The same turns and mirrors carry the whole set onto itself and the rows of a family onto each other. Which other rows belong to the same family as each row named below? List them in the order they appear above.
These 40 rows form 10 families of 4 rows each.
K666: [-27.9 -14.0   6.2   4.9   7.8  16.3   2.8  21.4  -5.4 -15.7 -39.8]
K145: [-15.7  -0.4  18.4  18.1  19.8   7.0  -1.5  25.2  18.0   1.8 -35.2]
K907: [-14.9   5.5  25.0 -11.5   7.2  36.2  18.7   3.0  16.1  -8.5  13.3]
K837: [-30.8  -5.4  10.8  -1.7  12.6  10.2 -18.5  20.6  16.9  -4.5 -35.1]
K514: [ -5.6  -9.7  10.5   1.7   9.6  40.3   4.4  -9.9 -11.4  -6.3   5.0]
K3: [-14.4   4.4  12.9 -13.3  10.4  39.8  16.0  -4.3 -10.4   0.3   6.7]
K959: [-24.8 -16.0  11.5   2.6   4.6  -0.6  -7.2  15.2  -1.0 -12.3 -33.8]
K60: [-16.5  -4.3  18.5 -10.7   7.0  32.8   8.7  -2.6   2.1   3.1  17.7]
K202: [ -1.9  -3.0  -1.7 -10.2  15.6  38.5   8.5   6.6  -7.8 -13.5   8.8]
K413: [ 6.2 12.6 26.5  4.1 16.9 36.8  8.9  2.7 11.0  2.3  6.4]
K597: [-33.3   8.0   4.0  10.6  10.7  23.7  13.9  21.4  28.4  -7.1 -31.1]
K78: [-7.0  2.3  8.2 -4.8  3.8 34.6 11.0  3.1  9.6 -1.6 19.7]
K380: [-22.7  -0.3  11.7  -8.0   5.1   3.5  -2.6  24.8  22.8  -8.7 -37.0]
K256: [ -8.9   2.6  23.3   7.0  24.3  33.8  28.4   8.0   8.7 -13.6   8.3]
K356: [-16.3   8.0  18.0  12.6  13.1   6.3  -4.3  27.8  17.7  -9.0 -36.8]
K101: [ -8.1   9.2  15.6   3.6  10.5  13.5  -4.3  13.5  15.5 -14.1 -47.7]
K582: [ 6.6 11.7  8.9 -1.9 22.7 34.4 10.7 12.3 15.3 -7.7  9.6]
K566: [-35.7  -3.7  10.9  -4.5   8.0   7.6  -5.4   4.0 -15.9  -1.0 -26.3]
K309: [ -5.3  -4.3  13.4  -9.7   6.1  44.4  14.0  -3.2 -10.6 -16.0   0.0]
K775: [-22.1   6.7  23.0   9.5   8.1  -0.1  -3.0  26.4  17.0 -11.6 -32.9]
K44: [-21.0 -16.3   4.9   3.0   6.9   7.1  -7.6  16.4  -3.8 -13.5 -38.6]
K134: [  0.5  15.0  23.8   6.5  13.3  42.2  16.2   2.9  16.4 -14.1   2.2]
K449: [ 1.8  7.3 23.9 -1.2 20.3 37.5 18.9 -1.3 17.2 -1.7  5.8]
K132: [-32.9  -4.6  11.0  -4.8  12.4  12.6 -13.8  21.9  18.6 -11.5 -37.1]
K341: [-13.4  -1.0  12.2  -6.8  10.3  44.5  12.9  -2.6 -12.7  -5.4   5.7]
K857: [-12.2  -9.0  15.6   7.0  22.1  32.8  17.3   1.7 -11.0  -3.7  12.4]
K35: [-12.6  -8.9   9.6 -13.2   7.2  15.1   7.8  -6.7 -16.6  -3.6   4.5]
K645: [-35.0 -13.2   5.8  12.8   7.4  20.9 -10.9   8.3   2.8 -14.2 -36.0]
K189: [-25.3  -9.1  -0.4   9.5  15.7  14.6  -9.4  21.0 -10.6  -6.4 -33.7]
K527: [-24.8   1.5  17.7  20.8  14.8  16.7  -8.4  13.5  27.0  -8.8 -35.0]
K425: [ -7.8   3.2  12.5  -6.3   9.5  32.9 -17.0   8.3  -9.6 -11.1  11.7]
K290: [-12.4   0.9   7.1   3.8   8.2  12.6 -15.7   8.6  -6.0  -4.7 -43.9]
K576: [-19.3   9.6  27.6  -1.2  17.8   4.1  11.0   9.2  29.6  -8.4 -31.9]
K284: [ -6.5  22.9  28.0  -5.9  13.1  17.6  21.7   9.3  19.4 -11.1   1.0]
K398: [-12.0   0.7  12.3   9.8  23.1  11.4   3.9  25.2  25.4 -13.5 -39.4]
K136: [-26.7  -4.1   6.0  -5.2   3.2   2.2 -13.2  21.4   5.8   1.3 -32.5]
K526: [  3.9   2.7  22.1 -11.3  14.2  31.9   1.1   7.8  23.1 -27.2   2.6]
K966: [-8.5  1.3  8.4 -7.6  2.4 36.5 16.5  3.2 12.9 -9.0 17.0]
K705: [ -2.1   8.5  22.1 -10.5  18.5  34.1  21.8  -2.9  17.0   1.5   5.3]
K306: [-30.7 -17.4  -5.9   9.9  11.8  16.4  -2.7   7.0   7.9   9.4 -25.9]

The rest of the family of K449: K356, K44, K341
The rest of the family of K837: K78, K132, K966
The rest of the family of K526: K597, K425, K306
The rest of the family of K189: K514, K134, K398
The rest of the family of K309: K666, K145, K413
The rest of the family of K3: K959, K775, K705
The rest of the family of K60: K907, K380, K136

The same turns and mirrors carry the whole set onto itself and the rows of a family onto each other. Which other rows belong to the same family as each row named below? List them in the order they appear above.
These 32 rows form 4 families of 8 rows each.
K316: [ -4.4 -10.7 -14.7 -10.3  14.8  13.6   4.7  19.8   0.5 -22.2]
K456: [-21.8  14.4   0.4   9.7  18.9  -7.2  13.5 -19.2   9.8 -52.9]
K249: [-13.2  -6.0  -6.6 -11.1   5.1 -13.1  -7.4   2.9  -9.5  -8.8]
K146: [-22.5  24.6  -0.6   9.2  13.0   1.3  20.8 -26.7  -0.4 -30.9]
K675: [ -2.1  15.2  -5.2  14.0  13.3  -1.1  37.1 -14.1  14.7 -42.5]
K112: [-24.5   9.0   5.7  15.4  12.5  -7.4  13.9 -31.8 -10.2 -32.0]
K521: [  1.5 -14.4  -1.0 -10.3  10.2  -4.7 -11.8   7.1  -1.6 -16.8]
K470: [-18.1  26.5  -6.6  16.8  10.5   2.1  27.8 -20.2  -4.4 -34.8]
K179: [ -2.0 -11.6 -18.4  -9.9  15.2   9.8  -5.4   8.2  19.0 -24.7]
K498: [-17.1  12.5  -7.8  19.3  16.4 -10.2  14.6 -15.8  10.6 -53.6]
K107: [  7.9  -8.2 -17.5  -4.6   6.5   8.0   8.4   7.2   0.3  -1.4]
K436: [-20.0   8.9  -5.5  25.1   8.2  -7.2  23.2 -22.9 -15.6 -32.6]
K102: [ -5.0  16.8  -0.6   6.6  15.5  -1.5  29.5 -21.4  22.5 -39.2]
K226: [  5.6 -13.5  -8.1  -1.7   8.0  -4.7  -5.5  16.3  -9.3 -16.0]
K497: [ -2.3  -5.5 -23.8   3.8   1.9 -16.7  -6.3   5.4   0.3  -7.3]
K295: [  4.7  -5.9  -9.3 -13.4   8.6   6.3  -0.7  -0.7   8.2  -0.3]
K900: [ -8.6  15.1   9.7   2.4  16.1   1.2  32.4 -22.4  12.1 -40.3]
K297: [ -8.5  -5.5 -15.2  -6.6   6.6 -17.9 -13.9  -2.3   5.5  -6.6]
K7: [  8.5  -8.9 -18.6  -4.4   6.9   4.3   2.0   0.2  10.3   0.5]
K369: [  9.8 -14.3 -15.0   3.2   6.9  -6.8  -9.0  12.8   2.7 -18.4]
K827: [-14.8  25.4 -13.7  22.9   9.5  -1.1  24.1 -21.7   5.4 -33.8]
K229: [  2.8  -7.7  -7.0 -12.8   7.6   8.9   6.6   3.2  -2.7   0.4]
K167: [-22.3  13.6   2.9  11.8  17.2  -5.7  20.7 -13.1  -1.5 -53.2]
K126: [-16.1   8.2 -14.5  30.9   7.1 -10.7  15.6 -28.5  -0.2 -33.1]
K945: [  6.3 -15.4 -10.6  -3.4   9.2  -7.7 -14.3   4.8   7.9 -16.7]
K627: [-16.8  12.9  -5.1  18.6  14.8  -7.6  20.1  -8.6   2.1 -54.2]
K269: [-20.9   8.3  -2.7  20.5  10.8  -9.4   9.0 -36.8   1.8 -31.0]
K81: [ -5.0 -10.7  -8.6 -18.1  17.7  13.4  -2.9  11.6  10.1 -22.4]
K602: [ -5.9  -5.6 -15.8   0.2   2.9 -13.2   0.4  11.8 -15.1  -7.7]
K956: [-16.6  24.7  -7.3  15.3  13.2  -1.6  18.3 -29.9  10.4 -33.2]
K352: [ -6.5  15.2   4.4   8.7  13.7   4.1  36.9 -12.8   4.4 -42.3]
K8: [  0.6 -11.3 -23.1  -3.7  12.5  13.2   2.7  16.9  10.1 -23.8]

The rest of the family of K352: K316, K675, K179, K102, K900, K81, K8
The rest of the family of K602: K249, K112, K436, K497, K297, K126, K269
The rest of the family of K226: K146, K521, K470, K369, K827, K945, K956

The same turns and mirrors carry the whole set onto itself and the rows of a family onto each other. Which other rows belong to the same family as each row named below? List them in the order they appear above.
These 25 rows form 5 families of 5 rows each.
K661: [-14.8 -10.8  -2.8 -12.9 -12.3   9.0 -19.6  15.8 -11.4]
K968: [-2.2 -6.1  3.8  5.5 22.1 24.3 -8.8 -8.6 11.2]
K749: [ -7.6 -20.9 -11.3 -15.7 -14.7  -8.9 -10.7  13.5  -2.6]
K559: [ 14.0   3.2   1.1   4.1  27.8  15.3 -16.7 -11.1  -3.2]
K547: [ 12.6   8.5  -3.7   7.4   6.8  12.1 -27.5  -9.5   2.4]
K978: [-23.4   1.5  -0.4  16.2  11.5  -0.4 -18.8  -7.2   6.4]
K494: [-25.9   1.4   4.5  17.1   1.4  -9.3 -13.8   2.3  -6.4]
K68: [ 15.9  -5.2   7.7  12.6   0.9   5.5 -11.8 -15.9   9.7]
K80: [ -4.5 -16.4  -9.9  -8.8  13.5 -14.6   7.5  11.3 -29.8]
K47: [-24.9  -8.9  -3.0 -10.2  -2.7   5.1   3.4  18.6 -16.8]
K455: [ 20.0 -15.2 -10.8  -3.6  15.2  -9.1  15.1   0.0   8.9]
K915: [-20.3  -2.7  10.5   1.2   5.3  -6.8 -24.8 -13.6  -2.9]
K771: [ 18.6   7.5   2.4   0.9  15.7   8.3 -14.6 -18.5   3.0]
K34: [-20.5  -5.5  -7.9   8.2   1.6  18.4 -20.3  -6.6 -15.9]
K461: [  9.5 -24.7 -13.5 -15.2  13.1   4.2   6.3  16.1 -18.4]
K863: [ 16.5 -10.3  -9.8 -13.9  13.6   4.8  20.0  -0.7   7.1]
K983: [-24.0  -0.3  -4.0  20.9   4.5   9.8  -8.4  -8.3   4.0]
K344: [ 15.0  -2.7  -2.7  -2.3  21.6  10.1  18.5 -11.2 -10.8]
K875: [  2.2  -4.7  -5.0 -12.4   8.7 -20.9   2.2  18.7 -24.8]
K760: [ 10.1   5.1 -20.6 -17.2   7.1 -11.8   0.0  19.7 -14.8]
K668: [-24.0  -9.6 -21.2 -13.8  -2.6 -13.2 -12.3   6.4  -2.3]
K414: [ 11.5  -3.6 -11.9   1.1  22.8  -4.1  11.1  -3.7  19.5]
K103: [21.9 -3.1 -5.8 11.4 20.7 -9.1  9.5  9.7  2.7]
K227: [ 11.7  -2.0  -7.7 -17.4  17.1 -19.2   3.4   2.6 -23.4]
K89: [-15.4  -7.4 -15.0  -8.3 -17.1  -0.8 -18.9  11.5  -5.6]

The rest of the family of K983: K661, K559, K80, K863
The rest of the family of K344: K968, K47, K34, K461
The rest of the family of K414: K749, K547, K494, K227

